One hidden turn or mirror swaps the rows below in pairs. Which row is each named row swapped with?
The rows were stretched afterwards, more along some directions than others.
Q92: [ -3 -26  20 -18  30  -8  11   2 -26  11 -17 -27  -7  12  23   7   3]
Q232: [-20  -9  10 -34  30   8  28 -21 -21  14 -10   1  -4 -24  16 -26   9]
Q387: [  1   5   9  -5  27  -6  13 -12 -24  25   6 -23 -14  18  33  -2  10]
Q310: [  2  13  16   5  -5   0  14   6 -10  34 -26   5 -12   8  -8 -34 -14]
Q83: [  7 -20  14 -14  27  -7  21  -3 -19  19   1  -7 -29 -24 -16 -54   1]
Q430: [-14 -20   9 -14  18  13   4   5 -23  -9  -8 -20 -12  -9  11 -10 -34]
Q999: [ -3   5  10  12  11   0  20   7 -11  36 -24  -4  -5   5  -2 -30  25]
Q772: [ 16 -19 -12 -15  32  10  18  18 -22  19   4  -4 -34   8  12 -24 -13]
Q234: [  4   6   2  17  22 -19  24 -12 -27  17  -2 -17 -18  28  -2 -24   3]
Q144: [  0  -8  -5 -30  14  17   5  -5 -20 -11   1   9  -4 -23  12 -20 -20]
Q551: [ -3  -8  38  -2   3  -3  16  -3 -18  18  -8  -5 -32  -3  35 -33  20]
Q579: [ 11 -10   0 -19  17   0  20 -16  -7  -1  12 -18 -20  -2  35   0 -32]
Q985: [  5  -1  -2 -25  29   8  15 -26 -29 -17  -7  -7   1  11   2   4  -9]
Q142: [  1  -7   7 -25  14   7   0 -19 -18   4   1   0  -1 -37  14 -22  -4]
Q488: [ 22   6  -6 -14  16  -4  33  -6 -35  20 -19  -1   5  -5 -28 -23  -5]
Q978: [-18   9   0 -21  31 -14  12 -23 -19  16  12 -16  11 -36   9 -26 -17]
Q843: [ -1 -23  -1 -14  32   9  34   0 -27  -1  23 -16 -27   3  13 -35   0]
Q109: [  5 -20  -3  -7  30 -14  18  -4 -28   0  -1 -27 -24  15  15  -4 -14]
Q970: [  1   5   6 -23  28 -23   6 -21 -24  19  -9  -8  20  -7 -26 -32  -8]
Q753: [-22  -9  33 -20  44  -6   3 -10 -37  16 -12 -19 -25   7  12 -44   8]
Q82: [  6  13  11 -18  21  -2  42 -16 -32  25  -8 -36  11  -2   2 -20 -18]
Q628: [-18  -7  26  -3  18  -6   1 -27 -20 -10  -5 -15 -19  -6  13 -12  15]
Q491: [-11   4  16 -12  31  -4  37 -35 -27   2 -11 -33   4  20   3 -19  12]
Q923: [ 20 -11  13 -13   7  11  11  22 -12  14 -21   3 -17  19   4 -26 -16]
Q583: [-10  -7  -2 -37  19   1 -15  -5 -21   0  -2   1 -11 -30  26   1 -26]
Q416: [ -1  -8   8  14  14  -4   1   9  -4   6 -25   6 -27   9   2 -19  11]
Q134: [ 13  -5  -8 -24  20  -5   2  -2 -23   9  -6 -15  14   6  -5  -6 -30]
Q544: [ -6 -18   4  -5  39   0   9 -14 -29   2   3  -3 -27   6  37 -25  22]
Q766: [-16  -2   6 -15  15   6  15  -6 -27  21  -4 -25 -21   8  48   2 -29]
Q525: [  6   1 -10 -25  41  -4  27   9 -32  30 -23   2  -9   6 -28 -41   0]
Q882: [  7   5   7   1  29 -10  -1 -23 -21 -11  -8 -10  14   1 -23 -13   6]
Q27: [ -5 -18  -3 -27  35 -17  34 -21 -36   4 -13 -11 -16 -10  -2 -35   1]
Q420: [-22   0  19  -8  21 -10 -10 -28 -26  -1   6 -25   0 -21  20 -17 -11]
Q173: [-20   3  23  -3  19  -8  31  -5 -38  33 -14 -21 -32   2  12 -27   3]
Q41: [  3  -1   5 -23  40   3  23 -12 -23   4  -5 -10 -12 -13  -8 -12  19]
Q386: [ -9  -9  -4 -19  14  -3  20 -15 -24  17  15 -16 -11 -35   8 -11  -7]
Q285: [-22 -17  12 -20  22  21  28   5 -24  10 -10 -27 -22  -5  35  -8  -8]
Q373: [  8   2  20 -18  31  -7  39   1 -29  47 -18 -10  -7  14  -7 -37   3]
Q844: [-16 -16   6 -31  38 -10  -6  -7 -30   4 -11   5 -26  -5  25  -5   5]
Q816: [ -8  -7   9  -3   6   1   2 -15 -32  15  19 -26   4 -10  32  -1 -34]
Q439: [  1   3   1 -32  20  -3  27 -31 -36   8   6 -39  17 -11   1  -1 -42]
Q59: [-23  -2  18 -23  16   4  18  -9 -27  19   2 -20 -11  15  51   8   4]
Q353: [ 10   8  10  -5  15  -7  14 -16 -19  -2 -19 -21  10  13  11  -9 -25]
Q486: [ -4  11  10 -30   8 -13  38 -15 -28  32   7 -21   5 -14   4 -13 -18]
Q652: [-11  -3  18 -37  31   3   3 -14 -23   7 -36   5  -1 -19  -5 -26  19]
Q542: [-10  -5  16 -13  26  25   6   5  -4   6 -23   3 -25   8  10 -31  11]

Q134 swaps with Q583
Q41 swaps with Q999
Q27 swaps with Q753
Q978 swaps with Q92
Q353 swaps with Q430

